(in the rows, 128 means zero)
The rows of T fall into 4 groups, and each row is roughly a mix of its group's hidden directions; some rows fit no group.
T (135 x 10):
[[138 150 133 142 104 108  94 148  80 127]
 [141 115 135 139 132 105 135 108 153  68]
 [134 147  92 149 162 130 131 136 170 107]
 [165 113 133 136 120 155 141 128  78 149]
 [130 117 104 130 107 101  94 154  85 122]
 [102 141 141 115 118  83 103 124 107 163]
 [124 166 163  96 110 148 127 126  93 131]
 [134 156 120 136  92 129 133 132 157  78]
 [121 111 115 181 120 144 157 102 135 147]
 [117 144 159 134  74 143 130 116 111 101]
 [ 98 180 142 106 137 109 148 139 147 130]
 [147 157 153 142  76 145 130 147 119 139]
 [103 144 119  87 147  97 102 133 136 158]
 [131 157 165 109 106 141 159 120  91 122]
 [145 142 126 101 117  90  94 160 105 139]
 [113 140 121 124 150  97  79 146 120  97]
 [119 112  76 151 156 116 114 137 153 141]
 [106 131 150 102 185 116 118 127 134 150]
 [120 156 123 154 130 180 128 122 115 162]
 [ 93 128 138  87 162  93 129 121 113 126]
 [107 177 132 152 141 123 161 153 140 118]
 [151  87 142 131 140  88 130  95 133 109]
 [143 109 121 144 130 128 136  90  88 169]
 [129 114 129 168 143 138 118  85 156 101]
 [100 184 126 140 127 157 106 140 123 119]
 [148 100 134 120 145 157 114 125  85 162]
 [110 158 151 113 171 139 111 142 143  97]
 [140 133 125 108  77 116 116 170 109 133]
 [138 119 119 119  72 140 120 157 123 161]
 [157 107  91  99  96 101 122 143 123 137]
 [167 125 116 127  87 159 149 139 110 108]
 [135  99 141  94 145 164 129 118  99  97]
 [ 89 167  94 124 117 144 151 143 115 136]
 [139 124 141 166 115  99 170 116 117 155]
 [135 143 159 103 163 104 114 133 166 109]
 [122 101 138 142 135  80 150 132  94 152]
 [141  99 125 150 133 127 163 112 173 103]
 [112 111 131 143 133 161 107 138 177  99]
 [161 121 140 114 106 153 156 108  93 153]
 [142 127 115 105 112 143 112 149 147  72]
 [131 103 140 142 104 156 125 161  94 160]
 [113 156  94 158 123 127 114 167 153 116]
 [ 96 142 157 107 166 107 108 119 152 142]
 [129 160 144  97  75 131 121 140 123 109]
 [110  99 117 130 161 113 124  92 170 132]
 [124 150 110 141  76 147 139 145 102 106]
 [101 151 108 149 172 108 112 102 138 117]
 [151 130 124 158 104 166 131 121 113 171]
 [136 142 136 106 105  98 112 104  78 139]
 [150 137 147 128 103 159 136 132  94 172]
 [167 102 168 112 126 116 125 120 101 154]
 [110 135 107 121 113 182  95 122 133 105]
 [135 120 141  99 101 126 126 146  96 177]
 [ 94 140 155 103 128 168 119 113 158 115]
 [142 133 132 165  94 125 162 162 119 106]
 [117 132 141 121 119 100 127  65 116 147]
 [141 104 169 109 122 139 153 132  98  93]
 [110 119 134 143 110 128 179 111 106 164]
 [140 115 162 100 112 129 118 132  97 173]
 [158 122 137 123 124 104 127 111  75 157]
 [ 98 106 119 129 156  95 133  81 127 121]
 [119 181 120 117 118 128  87 113 145 143]
 [155 112 145 103  81 116 137 144 103 149]
 [131 132 159 125 128 125 166 155  89 158]
 [ 94 114 128  96 107  91 119 121 137 163]
 [149 146 102 131 151 170 117 167 134 142]
 [110 138 144 124 165 105 139 117 104 176]
 [113 148 132  91 154  92 135  89 116 128]
 [148  94 106 121 125  98 132 136 108 175]
 [163 117 135 146 149 182 144 142 128 118]
 [149 144 110 128  77 121 119 139 102  96]
 [128 145  88 127 124  86 149 157 114 151]
 [ 99 143 129 142 144 101  84 141 153 103]
 [141 126 103 149  84 152 134 140 120 169]
 [134 115 125 173 144 105 169 129 158 127]
 [148 137 129  96 155 177 116 137 120 156]
 [132 139 127 154 105 143 141 186 108 140]
 [120 124 130 108 153  88 163 102  96 123]
 [ 89 102 157  91 139 108 109 135 120 114]
 [119 134 131 104 109 133  74 123 113 166]
 [122 158 135 147  96 175 119 138 150 108]
 [141  82 108 122  88 111 116 147 152 130]
 [166 135 128 116  91 146 114 140  99  95]
 [133 114 147 163 141 118 150  87 137 165]
 [146 131 126 111  60 126 126 119 113 122]
 [132  88 133 104 150  80 122 116 116 146]
 [ 91 159 148 106 138 144 141 110  93 147]
 [114 103  91 141  94  99 147 106 140 110]
 [157 113 142 121  95 170 159 115 129 145]
 [138 149 180 119 135  88 133 131 152 126]
 [150 101 132 149 119  98 159 132  89 150]
 [121 148 126 161 113 183 124 144 143 110]
 [106 113  98 143 168  98 136  97 137 116]
 [149 108 131 142 125  96 155 122  87 161]
 [123 134 140 138 158 126 166 103 113 174]
 [122  97 119 140 171 114 118  86 108 139]
 [116 111 146  93 147 130  80 144 154 131]
 [137  99  92 111 116  92  87 132 134 133]
 [ 91 113 108 144 155 113 117  91 153 108]
 [120 114 152 112 167 154 154  92 141 114]
 [117 148 104 126  82 131 149 144  87 137]
 [164 136 112 107 150 121  85 114  97 122]
 [133  79 148 131 145 133 141 114 100 164]
 [106 153 125 100 111 112 127 128 182 112]
 [ 98 122  99 139 153 124  76 124 127 149]
 [101 113 150  82 105 151 117 142 104 139]
 [149 143 161 129 137 157 164 114 113 163]
 [129 158 115 105 129 146  83 138 145  93]
 [116  94 176  87 145 131 134 130 126 132]
 [129 157 135 184 156 130 122 152 112 130]
 [119 145  87 156 159 145 116 151 157 123]
 [122 103 117 148 144 156 163 118 174 130]
 [134 154  94 141 159 140 131 146 173 114]
 [128 164 107  96 169  97 116 132 134 137]
 [151 137 175 111 152 116 135 122 123  86]
 [159 141 125 111 123 143 164 146  81 143]
 [115 111 109 136  89 130 156 149  88 149]
 [173 109 131 123 116 152 132 151  86 141]
 [ 88 128 155 106 133 117 163 131 151 159]
 [122 130 112 174 143 144 173 138 150 138]
 [153  92 171 134 147  96 149 128 122 134]
 [115 136 144 149 181 143 163 122 125 148]
 [133 118 112 141 111 135 186 106 123 157]
 [ 97 134 119 117 177 124 122 120 108 167]
 [122 105  91 107 149 106 124 144 108 169]
 [112 151 148  83 121 153 132  99  99 134]
 [112 116 108 117 137 125 110 134 175  82]
 [146 109 167 109 140 134 122  85 159 120]
 [120 121 151 127 144 105 143  84 129  83]
 [138 109 150 118  99 145 140 129 110 183]
 [133 101 129 124 160 139 161  90 116 161]
 [108 137 136  95 173 129 115 108 163 143]
 [118 117 127  78 175 126 150 129 132 143]
 [105 157 158 110 137 116 135  79 124 110]
 [113 128 110 145 154 173 100 113 160 127]]

Here is one row of each group, with its name. Which group are the others in?
[112 139 139 151 106 139 170 145 155  94]	F
[135 109  77 130 131  87 143 150 141 120]	L
[162 149 132 128 139 149 112 158  97  91]	K
[103 116 152 117 167 108 155 103 135 157]	D

[157 114  98 167  89 140 130 134 150 127]	L
[138 119 129 121 181 101 109 144 152 102]	L
[141  86 140 137 140 149 143 144 102 170]	D
[ 94 141 112 113 106 117 125 148 157  83]	L
[133 124 110  93 122  99 124 129  73 137]	K
[138  91 146  99 165 134 137 104 101 138]	F
[184 145 139 151 127 154 136 154 130 117]	L
[141 124 157 167 130 138 163  87 132 121]	F
[110 140 135  85 129  86  95 115 113 124]	K
[110 158 122 142 119 115 139 117 172  86]	D
[159  95 117 169 102 128 132  98 141 125]	L
[166  74 119 132 120 148 126 107 140 116]	D
